The rows of M fall into several groups, and each row is roughly a mix of its group's hidden directions; some rows fit no group.
M (108 x 11):
[[-17   7  37  14  19  -4  15 -41   3  -2 -12]
 [  8  21 -19  -4  24 -22   8  37   1 -10 -30]
 [  5 -18  24  10 -13  32   8 -38  -6  -1  23]
 [-28   5  23 -20  23 -17  -1 -36  -2 -21   8]
 [-20  20  48 -30 -11   1  -7 -12   0   1   4]
 [ -3  -9   4  18 -25   7 -39 -36 -11  13 -12]
 [ -3 -19   8 -11 -28  31  -7 -17  -7  10  39]
 [  4  31  -2  -2  20  -2 -12  21 -24 -27 -32]
 [  8  -8 -19  47  14  16  25  -4  14  13 -15]
 [-13 -19   9 -11 -25  20  29 -25  -6  15  29]
 [  7  17  11  28  19  -4  23  -2  15  10 -44]
 [ 13  16  34 -45  -5 -11  -3   9  -2  19 -14]
 [-22  27  25   4 -11  23 -14 -30 -18 -21   1]
 [ 12 -39 -31  17 -11  22   8  -5  -8  -8  25]
 [ -7  40   4  -8  28 -21 -17  13  -5 -22 -19]
 [  4 -32 -26  26 -21  17  12 -11 -12   6  28]
 [-19  11 -14  39  21  -7  14  28  25  -2   3]
 [ -2  14  41 -36   0 -13  -2 -14  22  17  -7]
 [  7  -6  -5  19   8  13 -33 -37 -30 -14 -12]
 [ 37 -19  -6 -36  24  14  13  15   0  -6   7]
 [ 20 -26 -36  24   3  18   7  13 -27   0  11]
 [ -7  22 -14 -33  16 -15  -6  31 -16 -27   2]
 [ 21 -35 -21  13 -13   7 -12   1 -40   7  -3]
 [  8 -28   3 -40 -30   3  -1  20  15   3  18]
 [  2 -10  22  -1  -9  -8  37   3  36  27  12]
 [  8  13  -6 -23   0   0 -48   7 -22 -22 -13]
 [-18  35  34  -8  11 -17 -15 -16  -4  -2 -26]
 [ -1 -31 -16   5 -18  -2 -51   6  -6  12  -4]
 [-14 -11  39 -18  -4  -3   9 -12  25  35   9]
 [ -8  -2 -27 -22  -4 -32 -21  22 -11 -18  24]
 [ -6  37  16  -6   1  35  21  18 -15  17 -10]
 [ 13  -2  -8  -8   5 -26 -38  15 -34 -17 -13]
 [ 18   6 -14  30  28  -3 -11  -5 -21 -15 -36]
 [ 13 -16  20 -10  21 -14  47   2  19 -10  11]
 [-14 -22  11  -6 -17  -8 -38 -37   0   8  18]
 [ 15 -25 -41  26  -4   3 -26   8   7  16   7]
 [  3 -34 -32  32  -9  14  11   0 -11   6  23]
 [-16  11  14  36   5  11  20 -21  26  13 -26]
 [ -1 -13 -45  37 -10   4   9  -9   0  22   2]
 [-17  -6   1 -25 -34 -11 -23  23  -1  14  29]
 [ -9  19  32 -27 -27  14 -17  -9  19  22  -2]
 [  8  -9  -3 -45 -10 -18 -21  24  13   0  22]
 [ 20  -9 -39  34  21  -9  14   3  -6  -4 -18]
 [ 19  12 -19  30  25   9 -14  -4  -3 -10 -39]
 [ 13  15  10  30  26  -7  24  -3   2 -11 -39]
 [  0 -14  16 -14 -18  42  25 -21  11  14  16]
 [ -1  -4   4  32   6  16  44 -24  12  19   4]
 [ 20   2 -45  30   3  -4  -6  14 -10 -17 -19]
 [-23  24 -28  11  11  11  -1  19  38  -8  14]
 [-16   0  29  18  15   1  40 -21  -5  24  -1]
 [-13 -35  -1 -11  -9 -15   3  10  22  26  36]
 [ 20   4 -20  24  25  28  28   5  -7 -22 -16]
 [-11 -12 -28  -3  31 -45   0  -5  12   2  -8]
 [ -8 -15  -8 -21 -19   2  13  23  30   9  39]
 [ 27   3  16  28  28   3   2   2   0  -3 -42]
 [-25  26  26 -12 -29  10 -32  -8  -3 -11   1]
 [-16  31 -11  23  30  -7  10 -11 -23 -11 -24]
 [ 12 -35   1 -13 -20  27  28  -7   4  14  24]
 [ 15  -2  -6 -29  18   7  16  23 -26 -27  26]
 [ -7 -27 -28  46 -16  16   3   2 -10   6   3]
 [  8 -38   6  11 -24   3 -16 -30   3  -6  29]
 [ 15 -20  15  15  26   7  40 -26  10  11  -4]
 [ 11 -31 -21  28  11  -2  19 -21  14  30  -2]
 [ 19  -3  -2  -2  44  -6  42   6   1  -8 -14]
 [ -3 -28 -27 -20 -16  -2 -12   5  26  33  16]
 [-19   5  -6  -7 -15 -21   8  47  27  10   6]
 [  5  32  22 -32  19 -12  11  15  25  -4 -16]
 [-29  17  24  20 -21 -15  -6 -16  13  30 -15]
 [-10  28 -22  -3   7 -26 -41  16  -2 -15 -10]
 [-14  31  11  15  25 -21   1  -3 -25 -28 -19]
 [ 10  27  36 -15  16  -4  -6   6  32  -3 -25]
 [ 29 -28 -21   4  25  25  29  10  -2  -3   8]
 [ 33 -18 -17  20  31  -5  11   2 -16 -20 -22]
 [ 19 -23 -33  -3 -13 -13  -8  29  26  21  -5]
 [ 19  20  24 -12  17  -1  18  29 -13 -33 -12]
 [ -8 -19 -23  32  -6  -7  19  11  14  31  25]
 [ -2   1  20 -20   4 -23 -10 -19 -46 -20  -4]
 [ -5  16   5 -19 -18  18 -38  -6  -1 -15  35]
 [ -6  -4  -4  24 -22  17  14   0  31  42   3]
 [  7 -37   9   4 -13  18   5 -36  16  16  23]
 [ -1 -23  22 -11 -22  28  -1 -27   3   9  33]
 [-14  29  13   8  29  -2  15  -8 -36 -24  -5]
 [ 19   1   6 -51   0  -5  11   7   4 -15  29]
 [  3  15 -11  37   1  19 -15 -25 -15 -19 -28]
 [ 12  16 -18  22  19 -23 -25  26  13  -2 -28]
 [-12  39  38   1  -1  25   8 -15  -2  -9  16]
 [  6  12   8  22  38  -1  32 -16 -14 -16 -20]
 [ -8  19  -9  -5   5   4 -42  41  11 -15  -1]
 [-15  42  26 -12   8 -14 -25   3  15  -7 -18]
 [ 16 -40 -20   0  -6  12  20   9  18  18  28]
 [-25  23  26   6  -3 -28 -17 -10  15  30 -14]
 [ -1 -29  -7  33  13  -8  11 -41 -10   7  14]
 [ 11 -36  -2  -3 -17  23  34 -18  -4  16  20]
 [  1 -27 -25  36 -12  17  21  14  16  20   3]
 [ 10 -10 -17   7 -18  37  -8 -16 -25 -21  27]
 [ 16  24  19  18  23  -2  26  15  -5 -15 -34]
 [-15  43  31  -4  12 -11  13   1  -2  -4 -29]
 [  2  -4 -12  27  -5 -33  -4 -23 -33  16 -21]
 [ 28 -22 -12   7  10   9 -12 -38 -20  14  22]
 [ 33 -26 -31   7 -10  15  11  20  17  20  -2]
 [ -2  18  14 -44  16 -18   4  26  13 -19   3]
 [-13  32  26 -29  13 -15  -2  16  14 -18 -22]
 [ 36 -32 -24  -6 -14  26   4   6   7 -11  18]
 [-12 -16   9  18 -13   3  38 -15  13  32  22]
 [ -2  -2  27 -49 -14  14  -8   9   6 -10  23]
 [ 10  19  35   7  34  -1  14  -7   9 -16 -30]
 [-18  29  28 -15 -22 -16 -26  -7  10  22 -10]
 [ 20  -7 -22  27  18 -14 -14  -2 -32 -11 -28]]

Here is one row of each group, with its name. Which group are the others in?
[ 17   3  12   5  38 -19  -5  19 -14 -32 -22]	N
[ 22 -22 -27  33   1  23   3 -15 -25   7   5]	F
[ 15  16   2  15  37  -7  30   9 -15 -23 -22]	W

[-21  -3 -19  -7 -28   4  -1  19  28  20  34]	N
[ 30 -33  13 -31   7  20  19  -9 -10  12  11]	F
[ 21 -17 -25  11  26  -9   6  -6 -33 -29  -9]	N
[ 27   1 -14 -32   6   1 -24  19 -28 -25   1]	F
[-26  -2  -2 -21 -22   1 -32 -11 -17  -5  36]	W
[ -4  40  16  -5  26 -13 -17   0  -4 -14 -33]	F
[-25  13  16  -2 -14   1  13  14  43  22  20]	N
[ 14 -23 -32  26  -3  17  29   0  -5   5  27]	F
[ 10 -12 -19  49  15  -6  25   2   6  14 -16]	N
[-21  -6 -11  13   5  -5  36   6 -19 -19  38]	F
[ 21 -30   7  21 -13  14  26 -20  -7  30 -10]	N
